m =
[[ -1.9   1.0  13.2   9.2 -20.5 -58.7 -16.9 -25.1  28.9 -10.3 -22.7  22.4
   34.0  -6.6  33.8]
 [-44.1  39.6 -26.3  29.0  -9.9  10.8   6.3 -21.0 -45.4  -7.6 -10.7  33.1
  -14.2  61.7   7.1]
 [-22.5  -3.2  35.3 -25.4 -24.4 -27.3  20.6 -10.9  -8.8 -22.0  52.2  36.0
   16.7  -6.4 -24.4]
 [-28.0  31.1  12.6 -16.7 -11.8 -25.9 -12.2 -18.2  24.0  57.9  -1.5 -41.7
  -12.4  35.9  18.6]
 [ 12.6  12.0 -37.2 -24.6  -9.3  34.1 -30.3   0.3  39.9 -26.9  20.9  49.7
  -42.9  31.3  31.1]
 [-37.0  19.1  15.8  -8.3  31.1   4.6  44.6  30.3  -3.4 -48.4  -3.8 -12.3
  -25.5 -25.6  16.4]
 [ -2.9 -31.8   5.7  -7.4  -9.5  23.1  19.3 -18.2   3.0  -7.1 -24.5  24.6
  -42.5 -27.0  37.8]
 [-25.6 -25.6 -18.9 -18.2 -25.5  17.1  44.1  20.3  23.0  -5.4 -36.0 -11.7
   11.1  38.6 -47.1]
 [ 26.1 -16.6  23.0  21.4 -54.5   7.3  17.5  12.4 -26.9 -12.8   8.8 -28.0
  -27.8  39.9  46.3]
 [-15.8 -38.2 -11.4 -26.7  45.2  11.3  32.2 -23.0  19.0  -4.9  38.6 -22.0
   31.6  29.3  43.9]]
Rows and columns are counted from 1.
(1, 1) = -1.9
(4, 8) = -18.2
(1, 14) = -6.6
(2, 2) = 39.6
(9, 14) = 39.9
(5, 11) = 20.9
(2, 7) = 6.3
(5, 13) = -42.9
(4, 7) = -12.2
(8, 8) = 20.3
(10, 12) = -22.0
(1, 12) = 22.4
(10, 13) = 31.6
(4, 6) = -25.9
(10, 15) = 43.9
(3, 14) = -6.4
(9, 9) = -26.9
(6, 8) = 30.3
(9, 11) = 8.8
(10, 6) = 11.3
(6, 6) = 4.6
(9, 3) = 23.0
(3, 1) = -22.5
(8, 9) = 23.0
(2, 6) = 10.8
(9, 2) = -16.6
(8, 3) = -18.9
(3, 6) = -27.3
(7, 7) = 19.3
(6, 5) = 31.1
(7, 10) = -7.1
(10, 3) = -11.4
(8, 7) = 44.1
(9, 1) = 26.1
(6, 15) = 16.4

W =
[[-59.4 -15.2  44.1  13.9  12.9  22.2  26.4   7.2   3.2  22.8]
 [ -6.2 -11.7 -22.3  14.0   0.6  29.5  15.3  -6.1 -15.3  33.1]
 [-33.9 -10.9  -7.8 -14.4  -2.1 -37.9  19.9 -13.3 -28.5  29.6]
 [ 20.4  -6.0  35.4  51.9   5.5 -16.4  19.0  -7.2  35.1  28.1]
 [-37.6  -1.6  28.0  16.4  12.2  13.6   8.7  -0.9 -12.4  21.7]
 [ 15.8 -31.7  -2.3  19.5 -18.6   1.8  18.2   6.5 -33.6  -7.4]
 [ 20.0   2.8   4.6  18.8   8.9  -4.8   6.4  -9.2  15.6  11.0]
 [ -1.2  11.1  -6.8   8.6  -1.0  -7.8  26.7 -10.0   4.3  -3.9]
 [ 30.8  -5.3 -10.3  18.6  52.5  -2.9   9.5  15.5 -11.7  -5.6]
 [ -9.7 -37.5 -15.6  23.1  10.6  21.4  41.0 -11.9 -13.6 -25.2]
 [ 13.4  12.0  16.2 -12.8   7.0   4.2   7.2  30.5  -6.3  27.1]
 [-12.1  48.4  11.9  14.5  43.1 -25.4  26.6  -6.7 -17.8  16.2]
 [  9.6  -8.6 -14.3  24.3  17.9 -13.2  11.3  -9.8   3.8   1.0]
 [ -4.8  49.2   0.1  36.7  30.3  15.6  -4.6  13.8  23.2   0.5]]
Rows and columns are counted from 1.
row 1 col 1	-59.4
row 4 col 4	51.9
row 12 col 10	16.2
row 2 col 8	-6.1
row 9 col 9	-11.7
row 7 col 3	4.6
row 4 col 5	5.5
row 14 col 2	49.2
row 8 col 1	-1.2
row 10 col 1	-9.7
row 7 col 8	-9.2
row 10 col 2	-37.5
row 2 col 1	-6.2
row 6 col 4	19.5
row 10 col 8	-11.9
row 8 col 6	-7.8
row 5 col 8	-0.9
row 6 col 1	15.8
row 13 col 4	24.3
row 13 col 1	9.6
row 12 col 6	-25.4
row 11 col 2	12.0
row 3 col 6	-37.9
row 14 col 7	-4.6
row 13 col 7	11.3
row 4 col 10	28.1
row 1 col 7	26.4
row 6 col 2	-31.7
row 1 col 10	22.8
row 4 col 6	-16.4

B =
-0.119	-0.112	-0.148	-0.108
-0.125	-0.129	-0.210	-0.128
-0.123	-0.118	-0.111	-0.124
-0.122	-0.121	0.192	-0.118
Indices start at 1.
(1, 1): -0.119
(3, 3): -0.111
(4, 3): 0.192
(1, 4): -0.108
(4, 2): -0.121
(3, 4): -0.124
(3, 1): -0.123
(2, 1): -0.125
(4, 1): -0.122
